In the data rows, 500 means zero.
Here are some rows, each followed by its group. Rows of different groups can look alike.
[534 482 518 542 548 541 376 555 362 457 363 545 481 487 497 549 545 621 572
 586 561 353 509 506 529 430 370 459 511 512 540 455 375 518 524 475 334 536
 360 471 578 511 563 496 527 512 509 532 337 482 553 454 423 509 529 577 514
 470 406 541 509 519 535 581] VN
[425 581 494 486 532 479 492 524 485 583 482 539 512 637 517 500 508 489 472
 449 593 404 552 439 498 464 469 478 505 501 467 468 520 497 496 528 467 531
 556 531 401 458 326 506 451 484 530 489 545 487 503 492 477 471 373 493 501
 555 466 491 501 510 473 438] VN
[468 671 630 454 617 517 529 497 617 498 546 561 399 505 480 473 496 463 495
 437 477 609 529 433 537 488 636 501 288 479 421 611 426 721  87 542 445 498
 510 579 474 446 614 489 501 666 447 519 449 390 524 544 417 516 493 573 477
 408 475 558 554 513 524 528] Lh
[500 519 431 462 507 465 522 496 538 528 499 519 502 502 517 481 421 490 476
 484 489 508 501 499 499 499 512 525 509 399 528 483 502 484 499 556 466 473
 513 492 491 445 462 492 504 535 506 491 501 527 509 465 493 466 511 477 462
 491 468 500 522 530 474 493] Gc
[504 508 508 458 507 486 508 503 512 496 512 501 507 544 510 466 482 485 476
 455 524 547 482 495 515 497 522 515 485 372 554 488 505 454 477 584 512 504
 514 524 493 473 474 474 505 515 513 509 513 533 484 501 503 477 535 515 473
 481 494 532 533 501 492 462] VN
[371 519 498 472 539 491 491 483 507 548 457 574 479 514 506 499 439 499 482
 449 596 441 600 477 500 442 505 536 504 411 460 481 468 466 496 536 457 480
 511 555 425 289 441 525 504 506 546 486 538 503 498 452 493 502 491 385 483
 532 409 506 473 509 497 394] VN
[480 531 449 423 495 462 498 488 501 502 485 495 504 506 530 502 498 487 481
 473 501 551 508 490 494 483 502 517 506 499 586 489 521 485 484 514 501 490
 504 517 496 478 463 482 493 529 498 477 492 544 515 473 483 479 488 480 462
 516 488 554 536 513 510 484] Gc
[502 539 493 477 487 478 498 447 549 502 522 542 539 489 528 557 557 476 492
 477 524 556 490 502 519 498 500 526 482 483 544 492 517 488 493 510 480 458
 484 525 484 496 453 501 505 510 494 514 505 540 485 505 461 500 506 515 470
 499 450 457 508 505 464 503] Gc
[584 346 521 414 492 369 503 483 535 503 559 198 430 159 228 329 721 412 401
 802 164 682 717 731 999 525 735 658 457 652 414 999 662 598 755 487 433 645
 462 278 824 559 537 121 109 584 485 568 565  97 567 718 650 455 600 349 461
 506 460 461 629 942 905 138] Lh
[493 519 446 457 505 486 471 442 498 468 478 461 482 525 533 507 527 468 491
 482 520 532 477 487 498 543 549 530 540 480 509 474 511 485 490 551 531 470
 515 505 388 492 411 504 509 507 502 547 501 497 491 523 491 479 521 511 494
 519 498 551 511 464 495 507] Lh
[539 486 453 482 502 446 496 433 521 493 554 505 547 504 518 534 509 502 503
 496 493 485 532 495 514 499 502 525 448 501 515 542 659 494 518 490 482 432
 476 505 489 480 359 508 500 502 486 515 516 585 481 538 464 510 524 530 480
 509 477 484 509 491 429 532] Gc
[509 412 452 517 418 481 640 494 559 660 497 501 362 536 490 469 267 524 475
 545 417 528 498 439 492 507 451 607 512 557 381 576 591 540 540 515 560 398
 500 498 509 464 404 452 498 536 518 486 472 557 521 516 433 520 499 535 441
 413 511 529 603 477 546 549] Gc
[497 558 505 457 473 489 512 443 526 529 522 522 561 480 557 520 505 477 498
 424 509 517 510 511 525 488 543 497 467 506 526 493 533 477 506 516 452 462
 508 522 502 510 435 515 508 514 483 522 504 579 480 494 439 525 498 499 468
 542 480 496 511 508 441 489] Gc
[492 516 494 483 495 413 503 493 484 477 527 507 509 512 515 470 467 485 477
 459 495 509 514 515 491 492 499 532 498 515 524 495 506 493 505 532 533 465
 538 491 483 483 492 500 499 509 442 490 511 513 562 485 480 467 523 496 480
 529 489 469 498 506 470 506] VN
[504 525 479 591 654 516 487 430 492 361 449 479 461 553 470 461 510 472 502
 484 574 481 486 467 519 494 504 503 554 463 492 455 522 467 509 509 496 453
 485 502 493 458 495 541 475 515 364 519 505 551 539 480 517 416 480 500 497
 561 577 530 516 530 492 483] VN
[466 516 488 398 465 402 474 500 503 470 486 520 458 496 552 500 509 437 497
 462 553 460 502 482 501 450 581 476 476 502 515 507 471 499 501 539 513 511
 491 487 486 529 595 515 496 491 495 463 530 535 496 476 513 471 484 491 503
 510 445 489 483 524 479 497] VN
[422 512 513 464 407 522 509 428 589 509 578 605 618 546 514 585 504 482 446
 525 470 539 518 449 403 551 504 494 459 431 497 508 524 494 490 477 472 550
 502 607 528 388 610 512 600 541 327 726 500 495 481 441 562 501 454 504 512
 541 382 657 523 516 474 477] Lh
[457 482 498 261 492 478 499 451 489 460 481 485 422 514 550 544 486 409 500
 491 538 493 429 433 520 628 512 507 582 497 518 454 487 520 554 593 505 476
 574 490 405 533 326 705 529 479 508 572 475 450 360 559 490 552 617 545 508
 591 714 492 555 416 515 525] Lh
[544 537 493 519 529 502 482 528 519 515 608 526 563 454 487 516 374 513 507
 520 348 473 567 498 508 461 558 454 310 543 739 463 539 530 547 443 592 410
 519 459 475 433 469 397 603 586 636 423 503 551 448 476 393 515 634 284 454
 735 536 603 581 586 424 497] Lh
[485 433 500 477 346 424 515 502 501 459 453 523 438 471 596 567 515 520 488
 491 575 351 499 301 481 513 535 312 589 634 441 472 511 479 511 597 507 527
 526 453 457 544 690 430 433 367 535 450 744 524 475 485 558 406 484 497 499
 502 512 455 461 533 446 451] VN
[505 508 475 445 486 520 487 545 482 449 507 515 560 459 516 474 455 381 446
 484 547 448 501 524 484 493 462 519 481 560 524 451 486 427 528 563 629 477
 536 478 495 465 560 519 530 530 329 481 541 534 551 475 493 456 613 484 488
 558 486 391 474 501 484 528] VN
[457 506 489 494 572 501 486 454 517 562 500 391 703 367 502 451 566 424 339
 759 288 712 639 513 677 476 649 605 499 515 520 540 538 493 656 514 512 532
 502 409 566 489 407 452 384 557 481 496 491 455 485 535 729 413 545 498 430
 452 432 513 503 527 556 358] Lh
[570 525 434 454 576 527 479 487 493 472 504 484 530 495 525 576 550 485 497
 502 397 510 527 496 515 373 510 525 425 444 611 551 507 523 518 529 499 531
 530 601 357 570 483 503 441 529 530 500 489 547 506 492 402 588 553 335 434
 500 515 462 502 544 470 586] Gc
[503 509 396 489 469 459 505 488 585 557 491 506 483 507 474 485 457 497 472
 535 459 556 488 548 472 571 497 509 516 492 468 476 516 551 510 515 505 474
 612 501 495 492 459 492 496 536 528 531 479 523 556 454 439 497 452 481 447
 477 493 504 516 507 490 468] Gc
[483 416 441 517 565 585 501 472 461 500 426 511 535 452 570 524 479 651 647
 362 507 479 686 493 498 546 534 583 541 510 642 493 448 626 442 364 227 484
 557 614 460 606 491 465 505 567 520 582 523 473 416 569 503 545 442 652 599
 405 410 712 554 448 533 525] VN
[477 529 477 477 533 361 452 492 504 464 489 469 454 508 522 504 478 485 460
 458 506 511 474 524 506 541 527 564 505 393 504 495 496 422 489 524 530 452
 489 477 384 469 496 481 518 470 548 491 488 533 500 515 468 452 510 510 352
 510 487 537 501 527 494 502] Gc
[776 585 399 842 279 725 296 460 548 475 504 297 519 559 666 327 444 387 562
 437 550 519 368 720 324 976 563 612 605 223 217 625 340 913 473 557 796 544
 457 533 473 631 565 421 267 239 455 673 516 375 508 690 435 753 492 435 533
 280 708 429 483 484 522 548] Lh
[657 388 537 708 568 603 171 586 482 319 575 818 472 550 333 699 851 818 672
 999 760 445 466 439 578 272 414 205 677 529 703 434 297 401 523 326 453 964
   0 155 916 493 593 516 632 307 548 629  38 478 761 280 340 603 483 948 770
 386 286 202 415 555 676 595] VN
[451 466 458 449 504 493 493 494 492 480 450 503 495 510 529 532 460 515 529
 385 615 443 495 492 500 502 528 513 498 513 513 476 420 553 496 502 443 508
 529 526 468 576 518 494 480 523 485 485 571 547 435 542 504 494 473 552 516
 472 438 522 508 481 489 596] VN
[580 509 504 445 513 411 553 468 504 488 538 433 489 549 491 496 499 494 451
 516 435 670 621 492 494 306 580 491 525 539 560 533 566 484 528 485 482 467
 536 505 568 319 546 468 499 475 544 510 480 447 468 501 466 446 557 504 472
 531 488 498 552 482 511 491] Lh
[532 493 509 282 478 450 514 502 530 382 480 449 437 577 558 579 493 526 624
 451 553 413 638 403 459 354 607 349 509 591 530 493 590 489 693 594 490 511
 497 492 570 462 729 522 493 514 540 496 574 468 400 425 477 411 446 515 622
 526 481 405 504 526 525 599] VN
[484 584 619 491 466 485 505 496 522 517 521 524 502 494 632 491 503 425 442
 443 500 494 508 514 497 480 509 476 481 478 517 488 483 471 511 501 474 476
 548 496 475 515 488 545 517 522 464 483 474 657 480 481 427 502 515 484 474
 488 447 501 504 480 420 499] Gc
[469 495 425 486 484 506 544 503 497 470 497 515 486 469 430 580 487 561 393
 515 501 483 561 469 457 666 471 511 485 508 505 473 487 559 498 558 508 527
 525 520 510 465 480 576 508 421 485 495 511 430 493 495 475 454 468 478 452
 476 478 489 435 477 504 493] Gc
[460 516 463 463 519 447 509 483 510 496 487 535 516 543 540 531 438 496 469
 463 561 470 505 466 505 466 495 535 499 463 537 474 523 475 457 519 465 529
 519 491 487 408 458 494 454 452 504 491 537 522 492 494 486 425 446 510 473
 488 493 525 464 565 463 473] VN
[482 509 491 443 496 472 477 493 499 469 510 500 513 517 539 498 503 486 458
 479 524 539 498 494 503 504 518 538 486 466 521 468 499 458 493 519 502 461
 510 483 493 476 485 500 557 504 486 482 507 506 499 496 473 487 507 510 438
 515 477 523 529 534 472 494] Gc
[553 589 393 740 336 760 445 316 585 405 426 359 503 562 675 266 468 389 637
 458 476 599 408 579 263 868 552 510 509 289 464 546 398 630 508 506 594 491
 498 516 406 549 451 502 425 498 365 157 506 427 503 712 399 733 606 416 512
 229 544 487 587 491 493 713] Lh
[572 557 420 469 485 461 521 457 537 498 523 532 499 498 522 517 559 500 504
 500 523 529 533 507 513 503 555 499 376 493 524 505 608 504 501 501 499 491
 497 524 403 496 420 523 525 524 490 497 540 515 482 501 498 507 500 531 472
 524 482 418 508 478 499 523] Gc
[534 509 488 502 584 479 546 409 494 458 490 509 517 537 502 505 412 428 525
 483 501 462 474 494 532 444 509 525 502 437 542 407 517 443 455 507 470 502
 479 484 483 431 496 478 438 494 471 491 532 505 524 510 505 341 324 494 480
 472 521 470 458 520 436 447] VN
[544 507 497 505 555 494 453 502 471 450 458 528 499 506 508 552 520 504 507
 501 558 456 503 478 515 422 452 488 506 493 545 468 474 470 482 512 445 561
 486 456 505 477 479 487 500 482 553 498 481 514 540 437 476 485 505 561 506
 452 454 473 462 530 516 497] VN
[481 506 484 521 518 467 501 470 484 488 473 494 497 506 514 510 535 445 496
 475 512 529 500 494 507 528 512 557 502 461 524 477 507 474 504 586 500 484
 504 493 428 493 464 530 516 513 501 567 491 498 490 504 490 500 522 508 461
 557 494 519 516 482 450 478] Lh
[502 514 535 490 495 383 495 476 482 448 497 498 523 479 511 470 483 475 472
 479 482 587 493 538 500 476 488 507 496 503 567 414 499 368 503 541 490 486
 522 513 503 491 491 495 501 514 492 471 491 545 528 509 505 495 533 504 488
 535 425 477 536 539 475 512] VN
[427 501 454 480 479 462 508 493 497 508 496 500 525 527 530 580 531 471 464
 446 482 540 526 497 473 575 523 499 507 470 564 466 515 481 511 506 501 467
 516 505 493 438 476 538 590 525 477 519 453 511 480 478 497 506 505 501 495
 509 470 543 516 507 497 475] Lh
[360 233 610 501 490 698 502 723 494 596 528 556 495 332 490 500 575 649 655
 366 591 344 461 573 440 510 541 395 512 843 574 535 412 766 270 172 437 491
 477 633 517 767 851 582 511 669 551 515 541 499 241 640 586 681 179 449 752
 466 584 476 505 437 697 660] VN
[532 417 487 524 461 463 495 500 517 517 489 504 469 518 509 491 468 576 446
 511 471 547 458 454 510 505 472 599 497 569 487 604 637 458 516 497 510 406
 512 493 478 438 487 524 510 514 487 493 495 532 511 508 463 521 526 524 441
 487 496 551 549 506 482 495] Gc
[535  21 477 766 524 903 891 999 315 820 668 505 519   0  63 378 882 743 999
 332 458 307  74 999 393 638 493 448 707 529 607 578 422 626 175   0 316 911
 227 999 478 999 512 674 811 999 877 457 446 320   0 954 999 786  51 362 999
 460 999 339 585   0 855 860] VN
[430 486 373 444 488 499 533 478 507 509 491 484 521 507 543 552 558 418 468
 488 510 635 486 463 496 534 528 534 500 499 501 486 526 367 527 553 520 474
 507 521 456 420 400 616 677 547 493 578 517 515 415 526 530 489 501 521 502
 536 472 572 550 517 470 494] Lh
[468 550 487 513 455 478 559 541 458 502 443 515 589 504 521 491 516 437 412
 512 487 517 529 461 542 505 500 536 460 431 506 401 475 479 488 520 501 429
 508 520 466 553 505 547 519 580 468 473 489 537 521 448 483 508 459 480 479
 466 499 482 539 435 468 480] VN
[460 604 457 482 489 478 495 515 474 539 517 500 465 502 554 431 489 438 484
 406 524 487 512 514 490 432 553 510 530 511 679 493 499 476 503 475 517 501
 516 491 500 475 450 504 570 578 495 451 490 549 503 498 496 461 519 489 491
 518 487 498 480 492 477 523] Gc
[670 467 567 633 713 690 196 564 411 280 169 860 399 560 374 652 623 556 579
 655 602 158 496 477 510 300 157 198 626 558 618 489   0 414 512 557 482 681
  30 212 725 494 629 534 623 285 569 794 263 452 737 182 420 696 558 767 774
 474 327 300 496 544 693 542] VN
[513 532 442 499 492 485 500 465 525 484 486 465 506 521 551 484 507 505 485
 479 504 532 479 521 495 525 508 533 510 458 533 478 496 454 493 520 513 470
 528 506 482 473 456 493 516 505 469 492 503 507 497 506 483 495 513 485 473
 481 493 527 506 497 461 488] Lh
[503 493 492 495 495 432 494 472 518 501 500 382 557 479 489 463 529 478 463
 503 357 549 570 505 530 450 536 563 502 475 507 538 509 562 505 500 509 480
 514 482 512 475 515 420 471 521 484 491 481 418 511 607 511 456 545 504 460
 499 456 497 521 592 492 424] Lh
[500 525 441 476 496 467 494 504 503 494 497 497 502 505 533 501 505 491 478
 479 520 496 508 497 500 485 533 527 475 483 502 477 499 466 497 565 511 484
 519 489 469 473 502 499 512 519 484 495 500 523 511 500 488 495 496 491 475
 500 475 511 508 527 479 504] VN
[417 508 479 449 503 413 484 443 475 497 467 444 445 504 527 497 493 426 462
 488 577 548 459 466 548 585 491 543 539 457 507 440 518 416 533 616 516 469
 532 487 399 511 340 625 569 500 553 599 482 491 441 536 493 508 530 525 496
 558 573 547 520 473 505 552] Lh
[559 519 398 483 609 473 624 692 361 462 773 440 558 604 521 447 456 481 473
 496 545 383 346 590 351 524 483 706 487 508 525 461 558 482 441 560 452 502
 484 490 495 503 577 527 455 508 548 299 549 596 539 545 505 533 901 357 507
 774 495 418 509 509 499 363] Gc
[463 664 464 432 476 445 551 568 382 586 555 428 744 531 524 388 509 562 445
 474 519 394 340 853 517 553 368 556 491 609 639 502 547 461 581 494 426 463
 482 568 516 598 474 449 536 451 522 521 634 803 601 419 504 491 713 501 480
 828 621 613 483 472 480 664] Gc
Which group is nearest to each row below, going by the average distance to the group's rows?
[490 533 483 496 501 497 509 519 502 563 564 513 497 463 557 484 476 428 490
 374 484 486 503 516 502 434 531 488 479 468 535 506 467 486 518 512 486 536
 533 526 410 543 423 559 471 544 503 494 466 531 487 479 439 556 528 495 497
 500 493 499 473 478 437 524]: Gc
[678 455 625 606 632 663 101 522 333 298 363 773 500 584 431 669 695 577 640
 533 679 287 514 479 506 373   0 273 625 605 538 510 154 479 490 366 178 626
 378 239 805 543 547 580 627 353 614 722 189 386 572 215 484 758 523 819 583
 454 404 333 512 517 669 551]: VN
[356 415 673 619 535 682 537 615 468 692 665 512 633 410  30 610 415 701 526
 499 509 370 296 509 458 497 499 514 337 594 453 523 458 504 256 424 720 583
 398 522 737 381 481 543 554 452 523 462 518 383 330 488 587 394 365 368 623
 651 618 481 423 316 549 367]: Gc
Which other group has its centre nearest to the centre of group VN?
Gc
Which group is nearest to each row below, going by the distance to the centre of the group?
[500 537 606 494 506 521 427 444 540 488 488 509 522 496 489 524 524 493 528
 469 481 424 480 525 467 397 441 423 600 499 514 478 539 485 362 430 565 543
 472 396 659 494 463 530 594 497 573 668 497 554 475 425 504 510 549 450 462
 395 429 368 363 562 461 531]: VN
[493 517 572 433 619 482 534 351 524 497 487 434 389 499 482 435 475 445 501
 482 394 764 511 423 575 543 614 534 473 518 418 625 341 569 371 533 443 433
 517 571 342 505 409 502 491 503 205 385 446 405 533 556 424 523 544 559 495
 565 331 497 499 485 533 530]: Lh
[501 488 497 519 503 464 567 553 550 571 435 380 523 461 477 601 418 572 478
 723 500 455 524 507 570 497 577 578 368 499 405 571 497 687 883 398 512 482
 560 393 711 589 734 374 533 506 607 350 299 373 502 529 473 508 508 539 393
 571 446 516 497 556 542 372]: Lh
[495 649 456 562 481 474 509 297 572 632 592 604 513 500 511 382 471 364 505
 490 320 586 629 267 448 450 494 474 514 412 607 497 490 513 563 539 493 389
 500 462 472 437 443 410 614 554 271 493 631 426 509 544 537 434 552 511 426
 659 500 880 609 469 444 551]: Lh
[546 535 357 725 355 860 362 347 610 440 484 196 536 574 691 407 475 425 629
 501 512 588 407 660 365 644 546 562 579 425 443 581 566 673 472 474 575 566
 508 604 449 599 516 492 488 463 473 452 558 430 524 651 456 718 511 340 482
 399 573 559 522 483 482 580]: Lh
[488 535 448 469 509 495 406 456 527 538 486 493 515 505 519 447 476 460 485
 485 581 550 510 483 518 524 508 522 507 440 512 447 548 499 456 505 485 483
 550 508 524 490 461 489 545 511 534 509 530 481 521 534 502 470 479 520 499
 497 453 508 514 498 497 479]: Gc
Which group is nearest to each row below, going by the distance to the group's nearest row?
[495 514 470 395 451 401 499 507 525 454 500 556 488 484 541 571 576 418 530
 464 538 311 516 415 492 383 516 408 429 587 475 445 466 443 465 491 575 612
 468 294 470 548 628 542 455 426 492 386 687 560 519 448 565 414 474 499 502
 562 487 506 441 551 489 500]: VN
[616 530 432 587 368 524 423 412 601 477 461 411 543 503 551 447 448 474 549
 430 499 571 385 654 381 631 512 532 523 325 471 547 511 593 505 511 673 508
 512 627 454 573 440 456 498 371 459 481 503 454 523 592 450 607 553 352 490
 433 644 512 575 506 499 530]: Lh
[510 509 441 475 500 483 538 482 544 521 492 503 506 513 517 501 417 479 476
 484 497 585 499 493 489 550 501 524 504 474 511 487 505 494 500 520 493 449
 548 498 496 470 475 493 523 510 506 509 488 519 523 489 497 475 496 493 452
 494 484 487 536 536 465 448]: Gc
[613 512 443 690 598 505 537 486 504 431 455 489 465 663 335 281 358 419 535
 455 432 479 494 397 493 477 564 401 593 528 542 350 544 239 531 502 532 379
 548 537 521 471 421 563 387 551 453 483 499 530 605 510 522 457 313 487 502
 506 548 457 399 504 439 505]: VN
[595 488 629 567 557 538 415 561 454 493 266 531 494 510 478 544 586 553 541
 579 579 413 498 463 532 508 417 452 570 522 510 459 478 442 502 482 366 625
 378 361 610 485 525 500 599 436 547 627 447 496 615 380 439 528 604 677 503
 452 376 329 458 505 596 502]: VN
[593 519 490 534 594 468 494 504 447 444 492 485 425 636 480 539 333 402 543
 469 510 459 502 342 507 293 569 384 485 543 525 378 530 449 502 568 517 483
 452 514 567 492 555 544 411 504 432 391 538 577 579 504 605 424 327 479 492
 567 584 408 418 504 449 485]: VN
[441 115 638 528 520 555 531 524 452 634 556 603 524 463 467 492 528 700 680
 535 553 351 481 556 480 547 543 483 557 762 579 560 462 746 284 310 405 611
 472 752 499 603 510 525 578 573 550 540 540 477 314 758 941 707 443 491 773
 399 556 503 513 280 865 619]: VN
[540 518 461 474 605 500 545 477 543 446 455 489 441 522 499 530 514 476 469
 471 492 600 530 501 413 402 495 497 548 478 536 536 592 465 512 473 462 399
 511 484 521 400 565 533 503 402 618 512 402 395 410 392 513 492 495 501 507
 511 489 523 616 533 448 436]: Lh
[637 465 726 628 554 605 414 593 352 377 379 638 453 483 415 528 695 605 626
 764 488 495 499 399 498 347 128 190 602 599 616 474 257 399 487 392 411 776
 243 397 696 487 563 511 667 326 610 618 258 468 753 329 401 581 526 690 517
 443 300 348 422 502 627 538]: VN
[450 549 466 491 529 438 502 524 490 491 489 494 514 510 533 441 495 489 443
 475 496 536 528 501 502 520 509 509 515 447 499 468 492 484 503 550 497 473
 535 493 414 469 488 505 519 517 469 477 483 505 502 508 494 492 533 495 466
 478 481 566 520 515 483 476]: VN
[628 627 352 600 421 757 328 325 707 371 197 147 520 636 614 306 506 288 591
 465 554 715 438 561 415 648 680 570 471 312 356 690 343 802 510 489 942 553
 518 617 527 633 375 468 263 283 196 611 497 340 487 644 493 693 526 240 536
 100 568 509 672 492 518 500]: Lh
[526 498 486 459 522 496 424 496 527 496 496 492 516 511 519 513 566 482 481
 464 446 495 533 510 530 484 510 548 541 402 568 492 505 486 458 500 508 500
 534 494 501 502 452 488 498 500 500 517 483 523 484 469 487 501 540 465 427
 451 493 499 485 503 483 500]: Lh
Which group is second nearest to each row below, going by the average distance to the group's rows?
[471 614 509 444 488 533 545 573 534 614 719 428 534 656 506 385 498 534 430
 494 492 399 421 623 497 530 453 557 492 581 536 466 596 392 521 505 416 474
 473 570 495 588 474 480 516 444 497 414 601 646 584 498 509 473 745 485 462
 652 550 653 408 479 450 611]: Lh
[501 503 493 371 482 488 505 499 529 398 471 490 466 504 538 517 491 518 597
 475 562 447 616 449 479 465 551 408 507 524 545 491 522 536 501 499 478 501
 504 515 499 542 670 519 482 438 510 501 567 511 420 473 482 426 456 478 562
 483 465 494 534 507 515 576]: VN
[493 517 488 470 485 468 530 492 509 514 548 476 523 447 557 491 497 488 496
 474 524 517 431 521 528 503 502 550 474 495 482 496 546 483 588 490 516 458
 512 500 502 416 494 498 517 601 533 522 522 576 492 488 442 491 496 467 507
 525 525 467 566 442 461 516]: Lh
Which group is second nearest to each row below, going by the distance to the centre of the group?
[455 506 465 359 478 452 452 531 500 431 462 520 498 495 537 521 507 474 502
 446 572 471 494 439 499 451 536 414 482 519 502 448 475 479 497 574 524 561
 450 419 484 526 616 521 483 508 460 447 531 546 495 480 516 500 415 476 486
 497 476 494 438 507 458 507]: Gc
[500 501 458 434 503 492 499 533 445 469 541 462 519 539 498 477 495 473 451
 505 495 501 504 494 483 489 495 558 505 462 510 462 535 441 502 517 503 470
 509 488 478 518 466 502 516 505 547 488 541 528 510 468 474 467 582 435 451
 497 477 502 497 508 476 511]: Lh
[517 434 477 561 434 427 661 484 554 558 535 500 436 595 474 444 295 516 469
 522 415 596 478 503 508 532 500 594 522 528 310 520 519 497 502 491 443 352
 577 501 515 438 482 498 441 569 548 511 455 531 541 492 453 478 468 492 430
 489 573 523 569 535 502 493]: Lh
[462 482 520 491 476 452 588 471 535 455 495 539 418 473 572 584 549 526 505
 545 663 450 506 426 476 527 498 377 570 493 360 439 525 493 519 538 525 462
 550 484 461 530 782 459 413 456 504 486 600 481 497 504 571 434 490 514 495
 483 507 487 230 538 394 456]: Gc
[458 234 498 650 449 422 599 493 435 625 629 492 380 542 499 462 451 557 456
 491 352 501 486 446 516 496 472 506 539 616 281 681 645 421 583 502 493 324
 565 534 449 453 479 552 484 505 544 468 475 571 544 529 421 520 511 550 408
 440 562 545 580 530 506 540]: Lh
Group Gc spreads out most along one direction. Which other group's direction of most spread is closest to that one?
VN
Which group is second nearest to each row below, going by the distance to the group's nearest row?
[526 587 447 377 504 508 491 503 512 534 513 533 534 445 580 513 498 477 424
 418 449 575 518 498 521 384 512 503 422 388 559 525 475 528 504 520 458 533
 523 590 342 710 465 498 462 512 543 555 463 657 460 481 452 618 521 426 464
 519 483 448 527 540 481 535]: VN
